In the data rows, 128 means zero.
Here are some rows, each followed by its group. Rows of different groups can look alike.
[151 123 141 148 140  45 195 126 188  85 126  93  79 135 180 130 118  86
 135 146  72 144 103 145 114 139 137  69  88 134 161] d
[153 126 144 104 197 123 146 172 167  95 126  98 125  48 129  78 115  83
 108 162 109 151 143  87 115 174 130 120  89  82 153] e
[ 72 161 100 153  72 168 162 162  62 210  96 194 204  78  46 103 164 120
 255  39  59  88 167  57 135  70 129 141 179 174  83] f
[ 78 156 142 158 114 111 146 188  77 198  76 184 103 100  74  76  96  92
 176  74 115  85 171 111 151  65 138 101 164 112  88] g
[ 98  48 171  52 125  47  57  94 196 131 142  84  22 119 140 101 146 104
  59 127 101  86 129 121  92 141 160 167 103  84  93] h
[101 124 105 146 108 218 147 144  79 166 168 109 104 164 117 142 116 189
 147 127 153 160 183 101 165  43  87 167 163 195 213] i
[156 128 145 150 161 144 107 107 132 172 118 112 112 176 172 193  67 181
 142 162 180 182 178 145 152 103  99 142 117 116 102] i
[181 127 123 159 108 167 108  88 157 180  90  63  59 182 133 174 140 166
 131 148 141 106 163 152 156  91 104 196 143 144  75] i
[141 164 115  86 145  59  87 153 129 172 142 136  90  97 106 149 118 110
 137  73 124 107 110 111  94 111 160 155 146  94 111] g
[104 142 102  66 126 108 135 117 109 155 184  87 203 149  29 150 108 158
  90 199 137 118 118 166 101 188  84  82 158 135 162] d
[174 136 133  45 145  67 132 177 187 138  85 137 117  78 153  75 140 105
 108 155 123 141  87 143 108 181 129 122 108 146  79] d
[127 118 105 197 137  86 172  96 131  80  78 114 171 123 120 135 149 130
 147 176 117  93  70 135  89 157 138 132 109 111  93] j
[ 83 130  87  94  88 119 122 117 151 135 116 104 140 103 148 107 185 107
 119 203 127 138  32  94  87 219 149  84 107  92 104] k
[123 107 153  98 144 178 116  86 180 148 206 116 101 153 138 129  45 147
 114 189 180 157 197 132 161  97  73 174  89 131 106] i
[137 108 119 137 179 148 105 175 156 100  75  53  97  98 172 143  87 107
  66  96 132 172  93  89 101 146 162 111  97 141  90] d
[149 123  91 155 155 152  92 137  97 118  91 161  80  43 108  59 151  98
 155  96 127 115  90 112  94 134 152 149 161 120 159] g
[174 161 144 133 177 110 123 124 185  84 147 138 162 122 148  83 134 121
  56 145 131 152  97 124 111 165 130  79  80 100 120] d
[ 99 145 111  74 102 160  78 114 118 118 139  68 164 118  99 100 151 153
  52 151 106 170  46 170  84 182  85  72 118 115 103] k
[162 122 144 130 144 144 153  85 110 141 146  80 126 146 179 250  93 179
  95 148 167 147 198 195 142  56  67 123 140 151  98] i
[ 91  53 186 142 135 149 124  48 142 165 141 112  47 215 143 163 104 182
 140 139 143 136 172 152 169 110  67 189 129 159  67] i
[131 118 142  93 155 119  24 104 109 142 163 142  84 128 146 170 159 122
 116  83 136 156 136  95 127 169 149 162 123  96  89] g
[112 185   0 137  51 133 147 153 115 153  99 136 193 108  81 128 163 140
 200  59  81  50 166  44 125  71  85 162 134 111  77] f
[188  97 176 115 186  79 145 156 221  18 134 119 108  84 176  97  67  89
  62 143  96 169  86 102  76 151 215 154  72 131 169] e
[115 154  48 108  89  86 113 143 105 113 172  84 218 157  38  93 171 165
 145  88  80 125 137 175  93 180 113  77 122 150 155] f
[ 78 154 109 162  98 136 176 111  68 124  56 200 151  98  88 171 177 112
 216  50 145  81 164  56 148 109 152 130 203 136  60] g
[112 211 114  90  98 131 133 103  96 130 169  72 181 162  70 135 167 120
 142 132 140 102 101 174 122 219 132  89 130 106 132] j
[ 80 154 137 117 154 167 155 126 124 121 104 133 117  83 187 149  72 133
 158  97 196 174 151 119 164  49 135 102 171 118 188] e
[ 23 134 120 118  56 117  94 168  85 156 121 152 116 143  82 107 123 133
 224  36 129  76 175  63 120  57 141 140 157 115  85] g
[ 87 128 140 125  70 135 165 111 119 126 121  55 134 147 147 129  69 138
  73  84 158 135 137 136 162 162 100 138 143 124 126] d
[150 115  98 145 100 154 153 138 196 105 111 124 163 115  97 127 123 145
 106 103  82 122 117 129  95 166 137  96 105 119  89] d
[ 51 151 123 118 122 126 161 117 123 128 137 138 139  93 113 109 135 104
 146 134 133  66 127 105 134 148 162 163  79 147 115] j
[164 127 156  97 100 123 157 106 147 138 123 102 127 156 127  98 111 150
  91 141 118 162 174 141 138 141  96 159  82 153 123] d
[ 90 114 121 122  98 115 147 125  88 114  76 173 124  55  81  98 168 114
 216  72 121  96 120 125 147  59 165 178 175 149 100] g
[162  52 114 188  86 133 121 121 115 135 121 106  94 195 190 176  90 171
  84 153 168 141 183 124 217 114 128 150 114 150  99] i
[105 101 124 134 126 109 143 113 140 144  98  90 146 109 112 134 131 101
  94 124  91 170 152 108 114 161 120 165 110 124 103] d
[117 144 105 104 134 103 208 158 105 153 101 161  99 114  79 163 135  77
 167  92  61 108 126  92 120 121 124 145 133 182 104] j
[146 116 178  84 112 143 106  88 157 182 122  99 101 186 158 163 100 187
 130 197 149 183 189 141 162 100 126 147  93 108 135] i
[ 92 126 188  93 170 168 139 143 192 176 101 121  82 118 144 110 114  91
 100 158  67 167 108 102 125 149 151  81  67 143 104] d
[101 133  95 138 137  97 143 110  95 179 153 143  74 179  59 144 154 114
 163  93 120  99 158 115 139  86 112 150 162 169 120] j
[122 196 122  77  98 122 158 155  25 187  77 183 147 106  58 129 166 130
 216  21  74  66 128  75 107  99 114 175 187 192  87] g
[ 69 128  56 112 122  86  73 159 105 129 114 163 120 136  56  96 140  57
 143  82 110 116 170  66 100 129 198 178 163 143 125] g
[122 158 116 127 129  92 112 174 102 120  88 167 187 104 132  44 248  56
 175  76  90  47 138  83  74 108 156  72 164 143 134] h
[139 149 142 187 161 135 180 134 113 132  90 155 221  96 167 119 113 101
 159 136 119 125 162  70 134 108 140 113 112 114 165] j
[140 139 132 110 145 141  78  69 157 144 182 137  52 180 154 152 115 140
 119 151 170 152 171 108 127 135 124 149 109 141  89] i
[127 165  55  72  74 144 166 134  93 116 188 117 191 119  94 130 175 142
 155  91 139 105  95 145 143 137  73 148 153  95 118] f
[ 78 146  85 151 124 151  98 104 123 179 132  97  81 126 216 160 104 219
 136 171 192 154 154 152 222  92  72 123 157 158 103] i
[ 57 118 149 197  95  93 128 178 117 177  84 203 117 101  94 130 162 128
 194  62 113 105 127  86 103  92 148 133 167  63  65] g
[127  80 165  98 157  79 172 156 165 133  99 146 100  85 130 126 146 100
  97 168 119 116  96 185  69 146 125 146  77 133 133] e
[149 140 187 159 160  71 135 108 156  94  85 119  85  84 170 110 129  82
  69 214 112 148  91 146  95 126 172  78  75 174 105] d
[ 91 149  99 166 127 195 130 103  72 168 120 170  98 162 149 205  81 227
 164 118 178 115 195 121 224  30  38  85 178 167 205] i
[173  34 225 109 177  97 136 167 195  98  77 104 101  65 124 122 114  81
 111 123  82 134  40 112  58 163 225 136  65  78 143] k
[140 108 103 152 136 160 168 146  87 133 157 163 162 110  97 132 137 158
 143  86 137 178 127 122 148  93 109 138 179 168 200] e
[113 148 103 118 130 166 134  83 107 182 164 108 108 222 193 129  61 168
  82 182 175 189 173 141 180 119  68 124 154 143  94] i
[108 139  81 158 159 170 185  83  60 129 166 111  97 148 133 164 150 223
 184 130 255 151 223 214 226  39  83 111 191 231 182] i
[ 96 114 155 142 149 153 128  84  70 140 130 138 119 157 147 178 120 191
 102 102 171 155 207 132 178  67 132 140 132 184 128] i
[151 114 172 161 156 144 137 128 214 124 126 116 123 139 172 122 123  93
 106 159  58 112 128  84  67 129 158 157 104 120 191] j
[100 171  80 122  69 136  92 132  89 156 118 142 196 148  93 116 134 175
 181  93 130  63 170 151 164 132  91 156 201 111 166] f
[175  72 165 140 153 125 161 159 128 147  59 112 111 121 148  89  85 149
  92 185 146 138 122 127 145 137 141 138  89 116 109] d
[149 172 104 105  89 117 142 107 136  77 139  99 163 149  92 125 164 126
 111 143  65 100  77 135  92 155 114  82 130 123 125] j
[145 142  49 102 119 116 137 121  81 169 105  98 166 205 131  76  65 136
 104 153 173 107 115 112 125 153  95 150 110 110 100] d
[176 100 162 115 128 108 103 168 149 101  99 182 128  80 128  78 148  51
 140  81  79 125 108  81  88 151 184 104 164  86 137] h
[125 111  76 110 109 134  78 105 130 152 147 101 138 141 129 131 127 105
 100 120 124 113  99 115 139 139 102 155 147 126  96] j
[214 119 192 178 161  97 165 191 196 130  94 131 133 129 127 104  93  71
 117 171  70 148  87 118  88 156 179  96 109  85 129] d
[112 138 150 126 149 133 110 118 156  83 165 129  79 111 109 129  85 105
 122 135 138 155  88 135 125 208 114 138 136 122 122] e
[103 162 118 149 144  76  94 137  95  67 165  89 117 107 122 102 126 156
  79 171  68 145  65 184  84 184 123 123  82  99 143] k
[112 193  64  72  87 134 137 143  80 149 162  80 201 193  46 159 149 165
 172  83 142  93  97 180 128 166  86  87 139 136 131] f
[151  89 148 109 125 166  59 108 144 148 174  89 100 211 160 136  74 170
 117 204 189 150 196 134 178  94  89 117 139 156  91] i
[147 170  69 163 115 167 147 143  17 146 120 201 154 102 163 142 144 160
 222  61 176  97 200  83 122  59 133 155 158 172  91] g
[ 87 201  82 149  60 149 153 128  54 166 134 163 194 130  43 112 141 175
 181  78  67  74 138 104 141 106  95 165 163 111  85] f
[162 139 143 103 175 126 170 154 124  98 123 131 110 107 147  85 136 142
 113 116 151 153 104 164 148 114 101  93 117 149 142] e
[ 96 158  61 142  92 139  71 164 101 176  96 194 128 139  54  89 198 113
 207  19 109  92 152  59 175  58  94 147 137 157  98] g
[ 85 139 145 161  85 187 148 149  51 143 164 169  98 158 132 202 125 146
 166 112 158 125 143 151 146  65 124 116 184 157 149] g
[ 91 175 106 142  58 172 137 111  55 191  81 166 154 136  64 146 167  99
 242  41  61  76 194  92 126  87 112 206 207 141  59] j
[163 125 121 147 107 163 131  89 141 119 107 117 135 141 169 180  93 174
  75 153 154 161 146 137 170 111  99 147  94 178 103] i
[162  94 104 137 141 172 149  89 147 146 185 124 117 145 153 170 122 171
 119 119 152 163 172 172 149 108 105 151 128 153 140] i
[121 147 121 108 149  94 141 152 130 137  85 153 119 115  94 123 129  78
 142 125 117 137 108 114  81 121 128 174 168 100 126] g
[166 148 123 152 154  70 143 132 127 103 193 147 136  58 193 190  83  95
 106 166 166 183 136 147  85 131 158 153  88 146 149] j
[180 108 130 116 172 123 151 160 134 103 140 146  63  54 143 127 106 105
 101 167 117 104 139 166  89 147 164 160 111 146 120] j
[101  89 164 117  98 113  56 155 155  99 136 131  56 103 158  92 148  60
  82 149 148 128  78 154  78 146 184 127 105  45  82] h
[103 167 148 119 145  69  74 144 186  59 139 116 148 137 116  60  88 110
 121 191 119 137  67 134  66 206 142  96 102 123 122] e
[136 149  70 170 139 157 149 160  61 136  98 183 119 132 131 101 140  86
 160 123  98  89 139  41 165  69 104 157 185 152  94] g
[129 221  80 125  77 171 118 151  89 196 156  97 181 130 104 134 182 145
 123 124 153  63  87 128 175 153  91 123 219 139 109] f
[119 115  89 157 128 195 155  28  83 137 145  85  92 173  83 182  88 179
 117 144 185 163 180 177 205  71  84 160 129 169 105] i
[ 99 109 153  94 154  89 128 115 148 149  74 139 116 112 113 105 174  91
  86 144 143  66  32 110  61 204 188 121  98  88 141] k
[118 103 123 176 117 189 194 107 102 169 205 109  97 202 126 167  71 229
 147  95 195 131 161 175 187  83  84 136 165 175 187] i
[117  96  86 197 118 137 129 129  64  75 134 255 187  69  96 144 231 106
 141  58  78  83 151 135 131  98 154 177 189 129 145] g
[148 133 161 141 112  22 119 195 147 136  79 179 105  95 157 120 133  58
 119 111  69  92  84 129  85 115 143 136 160 129 105] h
[ 94 119 157  62 128  78  87  71 145 109 150 133  46 125 182 117 161 108
  97 134 127 159 130 143 126 126 162 189 121 118 139] g
[135 155 149 130 164  72 104 153 157  80 134 129 162 112  95 144 154 101
 107 138 108 124 141 145  54 151 132  55  86 118 145] d
Which 4 groups are nearest to each row below, nearest first, going by the distance to the centre of the group?
[190 131 149 135 126 164  91 102 191 106 197  92  94 140 184 173  60 147
 122 112 175 168 138 125 162 125 124 214  98 145 154] i e d j
Which 5 groups are nearest to each row below, nearest first, going by the distance to the centre of the group?
[157 122 166 146 169 118  88  97 114 106 172 150 113 122  71 143  96  85
  96 163 117 147 103 154  94 147 102 166 154 139 121] e j d k h
[143  95 160 106 103 167 107 127 160 139 130 129 111 164 127 166 106 162
 118 150 134 116 139 110 123 125  64 153  53 158 123] i d j e k
[162  73 179  83 115  24  53 128 164 148 118  87  78 131 134 112 226 102
  87 121 203 129 120 118  39 139 194 174 116  98 104] h k d e j
[146  91 165 107 148  87 102 136 209 152 124  85  65 124 171 153  95 130
  88 137 143 167 156  78 117 145 159 150 110 164 109] d e j h i
[129 180  74 130  59 111 140 134  86 117 110 153 209 132  54  93 124 129
 154 156 157 104  90  95 126 106  94  90 186 135 125] f j g d e
[158 173 114 128 154 135 177 161 109 145 131 102 140  72  78  95 129 117
 149 185 162 133 149 146 129 134 160 145 130 181 123] j e d g f
[150 140  93  89  88 146 121 132 124 151 139  85  50 173 117 141 113 205
  98 169 110  93 113 183 131 178  91 122 106 150 138] d i j e k
[137 161 138 145 114 104 137 205 165 157  98 176 149  85  77  78 158  73
 156  94  84 116 115 134 129 141 165  95 186  62 150] h g j e d
Which 5 groups are nearest to each row below, nearest first, going by the distance to the group's nearest row?
[ 98 116 151 136 110  89  85  63 145 185 161 123  56 165 156 124 108  82
 130 152 210 155  79  93 123 112 154 183 122 149  18] i j g e h
[157  78 115  97  78 175 152 147 136  90 129  87 121 173 176 104  89 130
  77 184 140  95 152 126 157 135 120 105 115 135  61] d i j e k
[ 78 170  72 121  80 135 102 101 127  54 171 121 158 151 107  82 127 141
 144 114 178 100 121 180 104 203  76 107 136 114 106] j f e k d
[179  91 166  96 225 130 178 189 172 100 153 139 160  95 195 145  71 130
 111 115  72 178  93 149 112 160 191  95  92 120 127] e d j k h
[161  61 139  95  69 107  51 104 122  77 201 114 107 128 141  98 159 100
  66  76 126 152 146 152  70 144 160 143 126  61  68] h g j d e
[144 113 158 153 166 139 191 136 138 100 103 123 120 104 170 128 122 131
  89 175  94 126 112 129 131 191 169 151  75 120 111] d j e i k
[167  56 161 116 185  49 131 197 181 131  69 163  98 141 181  88  75  74
  82 157  99 129  49 116 106 129 176 128  72 138 117] d e k h j
[110 171  89  99  32 181 178 188  90 122 134 119 215 130  77 108 146 144
 175 102 186 101  97 160 145  96  70  74 235 134 169] f e g j d
[146 115 147 128  93 135 118 139 109 179  66 168 158 113  80 112 173  85
 163  97 102  88 123  88 143 111 140 205 157 138  45] g j d f h
Which 4 groups are nearest to each row below, nearest first, going by the distance to the group's nearest row?
[203 125 134 118 138 126 158 135 142 135  99 103 157 132 166 123 130 116
 101 142 109 151  77 107 102 138 143 103  77 158 120] d e j i
[129 187 133 131 165 169 106 141  86 166 112 221 129  54  75  90 173 119
 159  94 160  98 134 113 111  90 141 169 204 128 122] g e j f
[ 94 153 161 166 179 126 170 138  95  84 130 192 127 112 134 114 106  72
 172  82  69 136 156 137 107 107 130 124 160 100  97] g j h e
Which 5 groups are nearest to each row below, nearest first, going by the average distance to the group's rows?
[204  97 204 102 119   7  92 102 143  76 132 145 133 140 113  97 167 137
  82 133 140 124  70 131  89 124 176 149 148  79 176] h k e d j
[ 99 148  81 175 119 243 139 154  41 177 128 191 153 175 189 168 152 194
 170 135 179  77 209 178 255  58  68 161 176 220 196] i f g j e
[107  77 115 152 141 158 130  94 118 119 158 119  80 144 224 209 135 174
 136 163 185 190 208 127 158  69 106 126 163 195 198] i e j d g
[166 126 174 130 182  85 178 107 175 114  65  99  88  95 135 116 100  90
  92 176  76 156  97 102  89 199 190 131  85 123 147] d e k j h
[ 64 200  56 101  61 174  80 100  87 132 153 126 173 150 115  97 199 145
 137  97 129 109 115 138 147 157  94  88 176 100 150] f j g k d
[185  93 149 147 179 155 216 187 192 132  47 102 119 122 204  85 108 103
  96 146  75 120 164 110 138 147 188 119 103 114 155] d e j h k
[111 178  82 120  71 144  97 147  46 163 104 200 183 146  81  89 129 119
 211  91  99  88 148  90 137 114 109 115 123  93  78] f g j h d
[152  93 186 112 220  98 130 177 149  59 142 118  87  60 152 150 119  92
 120 128 132 157 101 140  76 122 192  89  88 121 160] e d k h j
[158  42 163 120 168  49 129 134 138 118  64 131  66  81 115  89 111  84
  58 159 115 149  98  90  66 157 183 110  76  39 131] k h d e j
[143 102 105 151  99 204 100 146 194 138 113 107  56 201 145 139 120 154
 100 163 145 152 179 169 137 167  66 131  83 174 120] i d e j k
[144 160 110 187 118 139 119 130 132 125 113  77 168 155 112 107 151 169
  65 123 102  94 140 184 141 181 132 111  85  32 100] d k j e f
Which 4 groups are nearest to each row below, nearest first, going by the average distance to the group's rows?
[189 105 182 146 223 127 152 208 144  82  77 133 101  83 180 133  88  74
 100 174  83 133 130 107  91 143 200 110 103 120 192] e d h k
